Each path below is one point turned by a fixed rotation once a step. After each direction that follows a path, write how fast that rotation turns it, in deg/step (0 if it stays still).
Each turn is a multiple of 5 degrees from 10 to 175, or 0.
Each row of a path follows its step; steps can be skipped.
Rotation 1:
step 0: -.47, .27, .39, -.18, -.03, -.40, .19, -.20, -.09, .13, .13, .20, .55, .03, -.04, -.21, -.05, -.43, -.05, .09, .00, -.28, -.36, -.18, .14, .02, .06, .30, -.25, -.37
step 1: -.33, .41, -.11, -.48, .00, -.18, .34, .40, -.16, -.02, .02, .37, -.08, -.29, -.29, .27, -.19, -.05, .11, -.33, -.19, -.26, .01, .29, -.18, .32, .07, -.10, .43, -.04
step 2: -.34, .18, .00, .10, -.28, .12, .05, .40, .20, .24, .04, .21, -.20, -.52, .16, .15, .12, -.34, .23, .17, .22, .19, .00, -.41, .26, .24, .42, .12, -.07, .44
step 3: -.30, -.43, -.08, -.18, -.10, .00, -.12, .21, -.07, -.43, .16, .21, -.10, -.27, .21, -.04, .36, .09, -.38, -.66, .10, -.18, -.41, -.36, .11, -.11, .02, .12, -.12, .05
step 4: .26, .63, -.11, -.30, -.47, .16, -.08, .16, .20, -.32, -.03, -.03, -.18, -.16, -.01, -.38, -.23, .03, -.27, -.08, -.33, -.13, -.06, -.31, -.25, -.15, .10, -.10, -.48, .05
step 5: .28, .07, -.50, -.52, -.34, .33, -.20, -.05, .12, -.03, .11, -.39, .17, -.20, .18, .36, -.27, .10, .04, -.08, .23, .15, -.38, .22, .35, .24, .01, .16, -.08, -.18
step 6: .07, -.25, .15, -.31, .12, .21, .05, .22, .32, .44, .57, -.37, -.07, -.07, .41, -.22, -.16, .05, .09, .03, -.22, -.38, .12, -.31, .34, -.26, .02, -.10, .12, -.30
step 7: -.36, -.22, -.07, -.24, -.20, -.58, -.49, -.40, .28, -.12, .04, -.15, .05, -.17, -.07, .20, -.54, .05, .17, -.10, -.18, -.06, .21, -.22, -.16, -.35, -.01, .11, .17, -.16
step 8: -.20, .30, -.06, -.12, -.23, .07, -.17, -.39, -.20, .37, .14, -.01, -.11, -.42, -.11, .06, .08, .25, -.03, -.12, .06, .00, .66, -.12, .14, .37, -.54, -.34, -.06, -.13
step 9: -.14, -.01, -.40, .38, -.11, -.39, .00, -.02, .01, .40, .57, -.01, -.43, -.02, .19, -.36, -.08, -.04, -.22, -.15, .24, .36, .12, .17, .07, .06, -.06, .47, .07, .01
Directions:
-.01, .09, -.11, .12, -.08, .23, .05, -.02, .03, -.03, -.09, .03, -.02, -.07, .07, .14, -.08, .05, .13, .01, -.04, .02, .11, .07, .00, .19, -.06, .07, .00, -.04 | 110
-.10, -.12, .04, .08, .06, .10, .13, -.10, .00, .07, .07, .00, -.07, .15, .22, .04, .02, -.05, -.07, -.11, -.04, .06, -.03, -.11, .03, -.02, .13, .10, -.02, -.10 | 110
.19, -.03, .02, .05, .02, -.08, -.04, -.08, .01, -.04, -.14, .07, -.18, -.13, .03, .00, .04, -.16, -.12, -.12, .07, -.02, .12, -.04, .04, .01, -.09, .06, -.10, -.03 | 70
Rotation 2:
step 0: -.27, -.11, -.06, -.06, -.04, .33, -.34, .01, .00, .28, -.23, -.02, .21, -.28, -.27, -.05, .11, -.32, -.52, .38, .31, .20, .07, -.13, -.32, -.11, -.09, -.14, .02, -.30
step 1: .13, -.03, .20, -.03, .40, .08, .24, -.32, .03, -.09, .26, .27, .24, -.24, -.32, .13, -.31, -.26, .00, -.31, -.30, -.06, .28, .22, -.38, -.06, -.06, .17, -.21, .17
step 2: .03, -.17, .05, .20, .08, -.29, .12, -.15, -.46, .41, .05, .06, .09, -.04, .18, .02, .20, .00, .11, -.09, .35, .47, -.51, -.10, -.18, .02, -.08, -.14, -.36, -.08
step 3: -.18, .12, -.50, -.14, .13, .36, -.12, -.04, -.14, -.01, .17, .00, -.10, .18, .02, .13, -.01, .12, -.21, -.26, -.13, .03, .08, -.08, -.11, .33, -.71, .32, .04, -.18
step 4: -.28, -.35, .17, -.15, -.40, .37, .30, -.04, .00, .35, -.23, -.07, .21, -.49, -.13, .08, -.09, -.18, .07, -.16, .27, -.15, .03, .00, .15, -.18, .03, .32, -.15, -.23
step 5: .12, .10, -.04, .07, .03, -.03, -.08, -.29, -.01, -.14, -.21, -.05, -.12, -.11, -.49, -.18, -.28, -.27, .39, -.44, -.02, .31, -.14, -.16, -.31, .07, -.33, -.17, .24, .32
step 6: -.18, -.15, .07, .45, .22, .14, -.03, -.20, -.25, .22, -.11, .23, .24, .11, -.05, -.04, .31, -.47, -.49, .23, .30, .23, .01, -.07, .02, .06, -.13, .01, .24, -.30
step 7: .10, -.25, .18, -.04, .18, .35, .06, -.12, .10, .00, .30, .05, -.03, -.26, .10, .23, -.29, .09, -.06, -.09, -.23, .23, .34, .46, -.38, -.14, -.48, .03, -.16, .03
step 8: -.31, .04, .10, -.14, .19, -.28, .05, -.03, -.44, .63, .03, -.24, .31, -.10, .01, .08, .05, -.07, .26, -.34, .43, .02, -.04, -.02, .04, .09, -.06, -.06, -.31, .16
step 9: -.08, .27, -.19, .07, .09, .21, -.20, -.21, -.09, -.03, -.12, .46, -.25, -.21, -.18, .20, -.04, .38, -.02, -.16, .10, -.04, -.25, -.26, -.07, .21, -.56, .28, .26, -.11
Directions:
-.03, -.05, .06, .09, -.08, .03, .00, .17, -.02, -.10, -.03, -.17, -.06, .08, .13, .00, .09, -.02, -.05, -.01, -.06, .10, .12, .08, -.02, .06, -.15, .00, -.11, -.17 | 95
-.06, -.09, .03, .06, -.05, -.14, .18, .06, .02, -.03, -.05, -.03, -.06, -.09, -.02, -.03, .04, -.05, .06, -.12, .03, -.11, -.05, .12, -.11, .06, .01, -.10, -.11, .23 | 115
-.01, .14, .09, -.11, -.29, .03, .01, -.08, -.10, -.07, -.10, .11, -.09, .08, -.02, -.05, -.05, -.14, -.05, .01, .05, -.05, .05, -.02, .02, -.06, -.06, -.05, .01, .02 | 65
.04, .10, -.05, .04, -.02, -.08, -.05, -.04, .16, -.15, .22, .02, -.05, .00, -.08, .11, -.14, -.03, .04, -.09, -.12, -.04, .02, -.01, .00, .06, -.19, -.01, .03, .02 | 175
-.07, .16, .10, .04, .06, -.01, .08, .00, .09, .05, -.05, -.08, -.07, .01, -.18, -.01, -.09, .09, .09, -.02, .09, .00, .18, -.10, -.06, -.02, .09, .00, -.15, -.10 | 100
.17, .03, .02, .06, -.10, .00, .05, -.05, .17, .06, -.04, .07, .03, -.13, .05, -.18, -.02, .15, .03, .08, .06, .05, -.09, .08, .02, -.06, -.14, -.06, -.07, -.08 | 145
Rotation 3:
step 0: -.20, .13, .37, -.08, .07, -.12, -.09, .29, .07, -.10, -.31, .12, -.13, .08, .07, .01, .26, .00, .09, .01, .43, -.28, -.58, -.29, .13, -.45, -.08, .42, .29, .00
step 1: .30, .25, -.44, .08, .00, -.07, -.02, .30, -.01, -.08, .02, -.26, -.03, -.11, -.01, -.28, .66, .12, -.35, -.10, -.02, .15, -.08, .29, .07, -.12, .38, -.25, .40, -.25
step 2: -.42, -.23, .13, .19, .13, -.26, .18, .17, -.05, .41, .40, .00, -.20, .23, -.05, .01, .41, -.48, -.04, .04, .05, -.02, -.15, .13, -.39, -.19, .08, -.36, -.40, .15
step 3: .04, .18, -.17, .20, -.26, .08, -.05, -.40, -.27, .10, -.01, .11, -.20, -.27, .12, -.42, .01, -.25, .13, -.03, -.38, .01, .17, -.54, -.53, -.23, .17, .26, .11, .02
step 4: -.44, .11, -.21, -.22, .15, .14, -.30, .06, -.33, -.51, -.06, .25, .16, -.16, .05, -.03, .05, .13, -.06, .10, -.25, .55, -.13, .18, .00, -.07, -.08, .07, -.61, .00
step 5: -.23, .32, .23, .12, .04, .21, -.06, .33, .15, .12, .04, -.45, -.16, .28, .21, .23, -.12, .37, .19, -.22, -.38, .14, .11, -.06, -.02, -.03, .04, .33, .09, .60
step 6: .21, -.02, .13, .35, -.16, -.47, -.11, .03, -.33, -.31, -.10, .12, .06, -.15, -.15, .23, .03, .00, -.31, -.17, .01, -.31, -.05, .46, .05, -.22, -.12, .60, .17, .17
step 7: -.11, .09, -.54, -.14, -.09, .11, -.27, .14, -.12, .08, -.21, -.09, -.24, .22, .05, .24, .26, -.19, .25, -.07, .44, -.18, -.01, .06, .42, -.59, .10, -.23, .15, .10
step 8: -.05, .14, -.10, -.15, .24, -.63, .21, .13, -.11, .50, -.32, -.05, .26, .02, .11, -.17, .27, .00, -.01, .25, -.13, -.06, -.36, .03, -.23, .09, .56, -.04, .14, .07
step 9: .23, -.14, -.40, .08, -.15, .09, .20, .00, .10, -.01, .23, -.04, -.12, -.14, -.67, -.32, .21, -.15, .16, -.39, -.11, .13, -.39, -.08, -.40, -.15, -.02, -.10, -.36, .23
Directions:
-.04, -.09, .06, -.02, .00, -.03, -.05, -.10, .09, -.02, -.02, -.04, -.20, .00, .00, .16, .12, -.10, -.10, -.04, -.09, -.10, .01, .10, .10, -.02, .19, -.01, .08, -.10 | 65
.04, .12, .10, .10, .08, -.14, .11, -.07, .16, .06, -.12, -.07, .05, -.12, .02, .02, -.07, -.12, .02, .04, -.07, .11, -.03, -.07, -.02, -.12, -.06, .12, .09, -.05 | 135
.07, .08, .05, .04, -.01, .04, .01, -.20, -.01, .09, -.07, .03, .02, .23, -.07, -.21, .09, -.12, .01, -.01, -.04, .05, -.03, .04, -.02, .01, .07, -.08, -.13, -.05 | 55
-.04, .06, .13, -.13, -.05, .06, .01, .07, .07, .14, -.04, -.10, .01, .07, .07, .07, .05, -.01, -.06, .21, .00, -.17, .08, -.08, -.07, -.06, -.01, .01, -.14, .09 | 135
.11, -.01, -.11, -.09, -.17, .16, .04, .09, .09, .03, .02, -.12, -.08, .06, -.05, -.05, .02, -.05, .18, -.05, -.09, .07, .14, -.03, .00, -.07, -.01, .03, .15, -.01 | 170
.02, -.08, .04, .07, -.07, .00, -.15, -.12, -.15, -.06, .04, .03, .00, .00, -.02, .00, -.14, -.22, .04, .05, .10, -.13, .09, -.06, -.06, -.15, -.07, .00, .07, .01 | 100
Rotation 4:
step 0: -.10, .14, .18, -.26, -.49, .22, -.15, -.22, .02, .12, -.17, .02, .19, -.22, -.32, -.04, .10, .09, .50, -.23, -.40, -.14, .19, -.28, -.12, -.26, -.02, -.02, .35, .25
step 1: .20, -.27, -.12, -.17, -.22, -.21, -.08, .18, -.19, .29, -.06, .19, .18, -.25, .23, .38, .02, -.21, -.10, -.30, -.22, .06, .25, -.51, -.28, -.15, .08, -.28, .30, -.20
step 2: .18, -.50, .01, -.18, .35, -.23, .09, .10, -.26, -.03, .31, -.01, .01, .11, .06, .17, .16, .23, .19, -.15, .38, .22, -.17, -.32, -.11, .05, .01, -.45, .36, .27
step 3: -.39, -.41, .19, .14, -.02, -.12, -.04, -.27, -.17, .05, .15, -.01, -.01, .14, -.18, -.21, .01, .29, .08, -.18, -.03, -.26, .04, .21, -.11, -.47, -.03, -.01, .45, .53
step 4: -.24, .08, .12, -.23, -.53, .16, .29, -.13, -.41, .16, .23, .18, .25, -.29, .25, -.02, -.02, -.33, -.08, -.13, .03, -.29, .09, .01, -.09, -.32, .29, .10, .28, .19
step 5: .15, -.01, .15, -.29, -.24, .27, -.09, -.21, -.51, -.10, -.10, .43, -.14, -.18, -.05, .34, .06, .01, .09, .10, .24, -.19, -.28, -.58, -.13, .06, .06, -.34, .20, -.09
step 6: -.01, -.40, -.08, -.38, -.10, .10, -.21, -.28, .09, .15, .02, -.21, -.11, .20, -.11, .06, -.15, .50, -.07, -.28, -.26, -.08, -.10, -.57, -.03, -.01, -.15, -.24, .20, .24
step 7: -.27, -.30, -.16, -.21, -.02, -.39, -.06, .20, -.01, .08, .17, .04, .45, .04, .27, .27, -.29, .01, -.25, -.24, -.05, -.10, -.06, -.02, -.16, -.13, -.14, .23, .55, .33
step 8: -.26, -.06, .24, -.23, .27, .00, -.12, .25, -.42, -.11, .00, .08, .18, -.25, .01, -.07, .11, -.41, .08, .12, .34, -.14, -.30, -.06, -.15, -.11, .19, -.18, .27, .59
step 9: -.26, -.14, .32, -.28, -.31, .24, -.12, -.09, -.10, .16, .00, .11, .07, .10, -.38, -.03, .32, .11, .21, .11, -.11, -.36, -.16, -.20, -.22, -.59, -.03, -.38, -.12, .10
Directions:
.00, .00, .08, .05, -.01, .09, .06, -.05, -.01, .09, .01, -.03, -.09, .09, .02, .05, .06, .05, .08, -.18, -.18, .09, -.19, .08, -.10, -.02, -.13, .15, -.03, .07 | 110
-.04, -.09, -.18, -.03, .03, -.04, .01, .06, -.06, .03, -.06, -.21, -.10, .09, .09, .05, -.12, .14, .09, -.07, .09, -.02, -.08, .04, .05, -.06, .01, -.07, .04, -.18 | 85
.08, .01, .02, .12, -.06, .06, -.04, .06, .12, -.02, .01, -.02, .15, -.09, .18, .00, -.09, -.01, -.10, -.13, -.01, .00, -.02, -.02, -.06, -.14, .17, .12, .06, -.08 | 115
-.01, -.03, -.03, .04, -.08, .11, .04, -.16, -.09, -.07, .06, .00, -.08, .00, .07, -.03, -.09, .02, -.26, .00, .07, -.13, -.10, -.06, .11, .10, -.10, .07, .05, .04 | 35
.02, .09, .04, -.01, .04, -.05, -.01, .08, -.04, -.11, .02, -.01, -.19, -.09, -.02, .09, .06, -.02, -.06, -.10, .22, .04, -.08, -.05, -.21, .07, .10, -.01, -.09, .04 | 115
